500 stands for zero in the data rows.
Here are some numbered points:
435,769,758,462,775,399,422,641,555,381,443,566,492,355,532,724,299,527,537,521,731 0
643,388,386,490,402,504,435,375,366,692,385,436,366,501,499,643,448,393,523,666,415 1
515,533,536,651,514,595,534,509,394,487,565,366,440,505,649,514,594,717,807,497,625 2
310,171,225,252,237,345,261,349,287,625,276,225,748,283,211,269,466,325,400,385,549 3
355,707,627,557,598,509,475,731,493,334,513,456,443,449,651,717,269,594,539,789,515 4
325,544,419,447,419,720,439,634,447,388,508,305,459,489,551,663,427,487,600,580,486 5
405,789,782,454,727,351,510,670,630,261,484,649,110,397,449,653,614,443,543,480,748 6
501,522,461,606,502,611,657,653,713,525,698,629,600,651,525,520,542,468,577,713,546 7
523,584,566,744,565,551,530,532,376,442,590,353,565,328,417,396,483,707,890,532,663 8
720,508,542,587,580,442,393,486,337,416,423,343,485,313,447,470,361,698,636,428,480 9
202,237,202,225,280,409,402,283,469,844,397,328,645,679,572,489,357,544,276,413,302 10
428,753,775,473,829,388,539,598,687,444,511,692,464,269,484,498,454,775,467,380,798 11
731,501,551,570,591,454,353,332,256,638,330,439,698,639,469,442,388,539,451,561,388 12
653,557,594,692,595,472,690,594,438,557,649,560,595,707,510,452,639,509,552,619,424 13
256,316,138,218,290,402,370,293,419,574,403,138,844,218,323,247,391,413,541,515,629 14
359,527,502,474,432,713,517,603,461,391,577,383,375,588,548,577,597,432,583,509,489 15
452,744,817,432,817,383,456,862,373,256,489,468,458,548,798,687,479,572,569,531,553 16
544,657,647,720,651,477,480,763,556,403,503,507,536,334,578,544,349,713,720,562,645 17
735,385,375,487,474,474,256,299,261,670,293,202,675,720,424,416,478,467,758,584,566 18
406,645,569,573,568,570,487,692,587,386,526,457,491,463,565,731,368,492,701,527,653 19
477,717,687,594,713,449,580,782,473,432,639,481,472,368,501,510,397,720,829,595,672 20
727,218,252,349,337,330,479,426,943,539,473,526,495,211,273,293,862,316,296,299,321 21
138,313,265,211,269,412,373,388,744,462,393,378,739,532,409,386,413,526,237,343,247 22
183,247,261,110,57,211,313,310,463,479,341,252,399,110,138,211,394,156,323,265,242 23
440,456,330,498,449,748,523,636,568,470,585,417,604,565,717,668,110,542,643,612,552 24
434,682,620,634,611,519,355,701,409,359,420,355,502,503,527,638,287,454,603,547,562 25
410,798,748,466,717,424,491,817,457,313,531,480,427,480,744,763,225,598,557,464,606 26
424,410,400,461,378,717,720,632,649,526,782,558,325,611,347,343,763,290,393,422,343 27
402,393,371,407,349,744,495,402,577,609,504,371,538,735,400,383,684,357,447,328,619 28
416,724,675,562,653,458,612,739,537,427,638,593,391,393,583,587,520,653,565,720,517 29
521,407,412,505,413,593,617,569,655,546,625,530,537,577,789,580,484,604,531,469,511 30
543,659,651,687,666,456,544,829,504,399,548,555,557,641,690,539,514,537,615,569,514 31
464,653,603,666,607,510,337,679,386,407,412,323,519,498,614,704,424,495,698,572,578 32
431,710,829,391,710,334,505,558,634,424,479,775,501,357,531,533,359,695,431,341,789 33
659,472,505,643,556,497,622,456,402,657,584,467,659,748,440,410,587,480,655,609,536 34
265,280,353,193,110,302,299,359,293,597,156,337,731,242,57,171,607,193,383,364,492 35
321,467,362,405,366,943,520,590,594,463,569,412,530,585,620,595,453,511,588,588,533 36
385,532,513,503,426,704,424,614,541,269,463,413,247,466,645,775,600,561,704,578,615 37
649,580,595,717,609,478,724,668,491,534,695,609,601,670,590,483,572,546,584,622,464 38
617,497,527,645,505,534,651,748,627,440,630,698,138,519,269,287,789,171,371,396,237 39
666,485,485,604,527,481,687,430,661,769,581,668,549,371,622,649,323,625,453,468,531 40
415,614,570,603,557,580,478,687,590,355,514,452,477,497,609,782,406,517,707,552,651 41
479,690,735,403,769,321,451,410,364,478,380,829,380,436,308,316,817,218,345,383,339 42
110,299,323,138,171,171,308,290,310,451,265,276,638,353,290,256,504,269,388,373,391 43
334,323,370,375,316,763,481,551,600,305,527,415,225,583,514,566,593,420,487,513,458 44
577,548,533,672,526,565,682,439,562,731,636,503,428,557,829,597,581,601,516,420,636 45
417,620,564,612,558,590,562,638,717,492,594,543,487,553,560,615,526,479,556,461,630 46
361,475,403,406,359,798,513,609,530,402,560,393,412,581,526,557,584,389,591,508,532 47
687,570,629,501,624,371,630,504,485,606,525,713,280,568,775,651,609,562,491,682,435 48
480,588,548,655,543,604,583,657,474,464,645,453,343,593,577,588,566,477,647,614,510 49
496,651,615,735,620,503,345,655,431,380,400,389,542,515,451,526,409,364,542,498,555 50
269,269,293,328,283,552,484,357,622,798,438,498,376,280,397,400,423,649,305,337,280 51
536,666,657,690,668,463,569,844,501,225,574,594,283,598,782,591,565,576,573,604,451 52
305,547,477,428,417,677,504,537,509,396,557,396,410,630,464,496,622,391,519,534,584 53
526,490,417,591,490,601,546,525,531,490,614,402,704,308,416,391,57,622,753,503,829 54
634,495,459,653,536,520,649,457,576,707,573,595,503,537,629,695,231,503,604,735,520 55
538,436,428,523,444,574,609,539,641,569,604,528,561,561,890,617,420,614,572,481,525 56
769,376,424,478,477,432,269,202,237,629,269,211,701,321,256,110,555,299,353,252,381 57
598,595,584,817,597,514,645,413,595,789,555,606,475,684,566,527,549,504,472,405,690 58
156,256,57,171,242,293,231,193,316,501,318,156,580,202,280,313,261,341,380,375,448 59
492,443,452,504,409,641,769,538,584,617,844,553,498,829,438,434,672,430,493,724,461 60
739,509,580,513,604,396,438,316,361,624,366,672,478,551,520,585,486,453,361,402,313 61
591,578,547,789,584,527,399,440,581,426,388,753,461,439,606,829,265,547,332,378,325 62
611,542,520,710,566,532,639,611,675,541,622,647,445,481,679,943,256,555,507,763,454 63
218,156,193,269,276,310,325,110,452,553,370,242,890,399,343,325,316,381,386,406,462 64
299,202,287,305,299,445,464,328,566,701,445,428,758,451,381,361,330,532,368,394,385 65
564,600,598,862,603,501,412,620,523,339,422,483,345,533,393,426,666,256,435,389,447 66
462,555,497,600,498,647,614,478,807,614,580,588,419,492,604,735,407,486,677,492,817 67
844,406,514,453,496,368,330,325,252,655,256,347,609,339,110,57,663,110,359,138,332 68
505,607,577,748,590,544,707,459,704,668,632,641,496,578,647,619,403,493,511,475,684 69
789,423,558,475,574,393,302,645,413,156,376,458,629,724,477,448,624,522,601,629,607 70
497,539,498,632,525,617,560,593,467,503,634,394,594,483,807,677,296,624,817,574,588 71
651,510,507,627,538,498,632,451,381,661,576,479,643,753,452,428,564,470,630,583,498 72
469,183,242,313,231,364,293,345,296,698,211,325,829,256,242,156,474,334,413,361,544 73
530,627,600,807,612,513,570,651,505,436,572,603,555,744,412,394,687,400,409,573,409 74
580,606,670,409,672,308,459,515,417,397,410,817,403,576,692,639,497,523,424,677,318 75
607,252,218,302,325,305,426,353,470,543,389,643,727,341,310,296,339,345,607,601,682 76
862,362,391,362,448,337,252,547,341,375,325,370,690,663,423,406,468,491,508,502,561 77
457,432,355,472,397,684,710,543,558,578,789,491,639,890,435,417,627,431,510,675,495 78
763,489,561,495,585,376,389,442,516,415,357,769,570,527,943,627,430,615,378,419,353 79
Which point above is nearest to each new point, looking only along the 8 directions in which the numbered points spread most? Its number follows each.
502,675,727,413,748,261,432,501,451,290,375,590,57,590,371,393,701,202,330,57,357 42
509,337,343,396,334,536,443,378,503,663,386,511,276,412,445,598,499,378,430,625,273 1
478,695,641,661,634,495,547,684,580,423,539,634,417,302,536,555,378,655,486,707,438 29
748,409,434,426,412,435,290,261,231,611,218,237,782,193,171,237,472,283,423,334,513 57
380,412,359,445,362,753,666,629,615,513,739,520,505,615,353,370,744,308,406,431,371 27
454,396,546,293,447,225,287,334,183,325,193,537,562,666,597,493,576,553,202,332,171 61
427,807,789,444,724,385,341,467,542,337,351,523,442,375,521,568,419,629,410,318,687 0
308,574,451,402,407,619,440,507,415,370,485,351,507,710,443,444,649,355,473,594,548 53
420,763,844,427,758,347,516,943,430,193,519,508,265,523,758,748,533,573,593,493,570 16
520,634,601,829,619,517,607,682,472,458,629,565,591,727,415,413,670,406,403,553,399 74
753,359,345,415,443,448,296,138,202,710,328,299,668,659,385,378,636,396,724,630,560 18
569,687,679,574,763,428,943,574,597,632,763,690,583,442,731,604,193,668,609,541,670 69
570,480,407,561,478,560,561,432,490,542,578,424,744,361,378,362,211,530,649,412,943 54
541,663,649,724,649,485,782,584,666,603,862,604,439,440,727,670,498,638,578,507,701 69
690,562,617,492,625,400,448,381,362,573,364,731,576,798,473,469,615,463,375,539,403 61
391,302,171,332,302,484,483,337,449,775,462,376,769,427,375,353,280,515,544,533,593 65
474,630,720,370,657,265,396,521,370,247,368,551,299,566,389,407,692,273,434,349,527 42
514,639,701,397,687,318,543,403,475,591,457,807,509,276,475,492,351,798,373,388,417 33
261,231,283,242,138,422,407,366,407,552,432,318,798,376,325,302,399,399,645,542,609 14
353,727,943,364,670,218,528,438,403,522,424,862,334,290,156,138,798,57,318,313,293 42
668,591,612,553,647,427,526,394,423,604,444,744,585,643,547,530,383,484,347,434,370 61
587,622,677,451,692,349,388,389,343,419,334,782,256,530,332,355,769,293,341,490,368 42
539,458,590,323,528,138,366,355,290,448,280,598,653,570,511,445,560,606,313,183,193 61
561,647,636,769,645,490,477,480,724,483,452,717,409,293,420,558,355,409,661,577,707 17
566,603,591,943,617,515,620,704,481,428,643,612,568,713,407,420,677,424,396,555,410 74
775,477,530,520,569,431,171,211,305,347,231,493,400,273,428,583,347,501,218,366,316 61
409,417,409,491,415,739,615,698,585,439,713,502,480,677,391,402,698,368,407,445,405 27
638,514,532,682,548,507,661,717,611,474,624,763,321,479,318,276,829,280,349,351,359 39
486,534,493,622,516,624,574,663,679,475,619,548,534,647,581,538,551,514,574,687,577 7
584,493,480,577,464,548,789,639,560,549,943,570,641,564,509,447,558,611,581,807,457 7
695,515,606,430,614,328,406,373,347,564,343,701,318,514,555,684,528,475,334,410,305 61
252,138,310,261,202,423,413,341,444,533,451,283,817,406,341,308,328,388,564,537,600 14
483,612,597,684,578,547,467,690,416,293,502,462,432,769,396,373,695,373,394,544,341 74
451,531,519,581,481,655,817,487,612,682,668,695,619,731,442,422,647,452,428,458,378 60
943,334,388,371,399,323,538,431,817,601,497,577,332,370,296,261,943,276,247,269,231 21
495,439,444,539,424,630,695,588,731,532,675,679,486,657,361,368,724,332,419,438,431 27
614,492,475,639,507,537,458,463,371,504,470,357,466,332,489,532,310,643,526,452,442 9
532,576,549,731,562,558,548,514,375,499,600,375,539,359,403,375,467,659,943,526,661 8
287,110,276,299,218,457,138,305,383,273,290,231,202,225,183,231,704,305,57,211,334 23
548,507,504,624,503,588,521,473,399,486,570,310,684,380,410,376,475,619,775,417,782 8
585,649,672,470,704,362,498,417,439,587,402,727,467,597,362,380,710,211,355,280,269 42
744,496,523,564,570,452,565,405,434,735,477,617,615,649,687,537,396,566,679,798,556 55
537,287,231,273,305,339,533,447,775,531,530,485,469,521,330,349,782,242,280,283,183 21
343,844,744,434,679,410,572,420,508,672,469,748,323,416,316,345,739,231,231,293,202 42
600,434,448,576,485,566,558,461,495,527,607,399,710,261,368,341,362,556,731,453,890 54
698,415,489,515,468,466,442,383,396,639,362,501,252,525,486,609,601,394,485,659,396 1
560,528,534,679,533,569,496,452,318,508,532,313,663,373,405,388,435,634,844,514,638 8
487,378,366,435,383,622,400,409,355,514,436,218,454,409,504,551,444,639,517,448,444 1
657,265,321,318,313,296,527,466,890,523,501,569,269,431,261,280,844,225,183,218,138 21
328,597,501,440,470,598,449,526,435,412,498,381,556,692,422,415,679,362,439,560,491 53
449,448,499,542,423,692,594,744,564,409,670,505,273,614,351,359,735,313,399,432,330 27
639,564,565,704,587,493,679,580,552,577,627,619,435,604,698,629,507,520,624,817,477 38
661,590,645,508,641,378,627,587,645,517,541,844,447,543,739,547,606,651,490,581,574 48
237,273,361,296,256,480,434,339,397,943,371,430,513,459,533,486,590,890,225,353,218 10
798,435,556,479,560,370,193,296,280,341,183,496,313,237,448,519,527,603,252,171,225 61
606,370,568,355,504,156,334,256,308,452,305,622,647,601,534,453,598,587,171,247,362 61
604,225,337,337,296,357,549,412,614,634,543,432,385,573,305,323,758,318,138,202,290 21
622,566,653,388,632,276,588,400,420,753,474,655,416,420,538,495,573,862,385,355,468 61
332,330,325,366,321,731,420,386,710,590,383,539,308,252,337,364,376,478,290,323,156 51
670,572,630,534,638,405,514,391,412,576,428,739,462,627,549,546,534,481,256,391,310 61
242,296,316,280,265,467,419,273,380,890,378,385,636,513,556,479,481,663,242,403,276 10
701,462,492,572,515,475,410,468,349,406,430,362,397,385,463,480,400,782,576,439,449 9
517,655,634,763,639,496,643,562,720,568,598,704,426,526,600,679,426,498,653,510,739 69
396,615,574,585,531,594,469,647,639,265,492,492,171,511,515,661,574,435,536,496,594 37
583,638,643,782,643,492,436,677,515,183,464,499,261,534,383,457,668,375,443,436,483 66
533,625,609,890,615,499,511,495,758,472,467,687,218,422,434,611,543,422,739,603,720 46
442,310,247,316,323,434,381,225,428,739,349,444,753,544,399,357,402,474,452,447,581 65
423,731,704,552,701,438,568,464,617,593,490,798,515,383,299,328,748,296,325,287,252 42
890,389,478,412,521,343,519,397,638,690,459,620,420,407,302,273,890,339,261,261,380 21
458,536,457,578,484,657,619,753,548,473,710,519,493,562,345,337,753,265,389,400,347 27
513,556,538,698,546,591,522,497,357,468,566,345,533,381,419,427,276,687,862,556,649 8
574,661,690,517,789,397,391,595,436,378,406,513,463,461,357,385,638,247,444,386,497 66
467,617,581,695,593,556,375,661,484,357,440,407,453,549,439,499,548,402,475,435,538 50
817,351,410,417,427,407,283,321,171,595,247,256,763,347,283,265,521,347,515,399,657 57
588,428,438,526,416,539,890,619,609,584,890,630,655,607,528,461,517,569,538,744,439 7
341,943,731,400,636,416,564,458,565,565,472,890,310,325,218,321,707,261,211,237,296 42
419,513,422,497,430,727,542,444,844,561,509,546,479,502,543,645,436,434,525,489,744 67
590,670,682,597,744,419,397,675,533,385,442,525,581,430,724,578,496,682,651,454,753 17
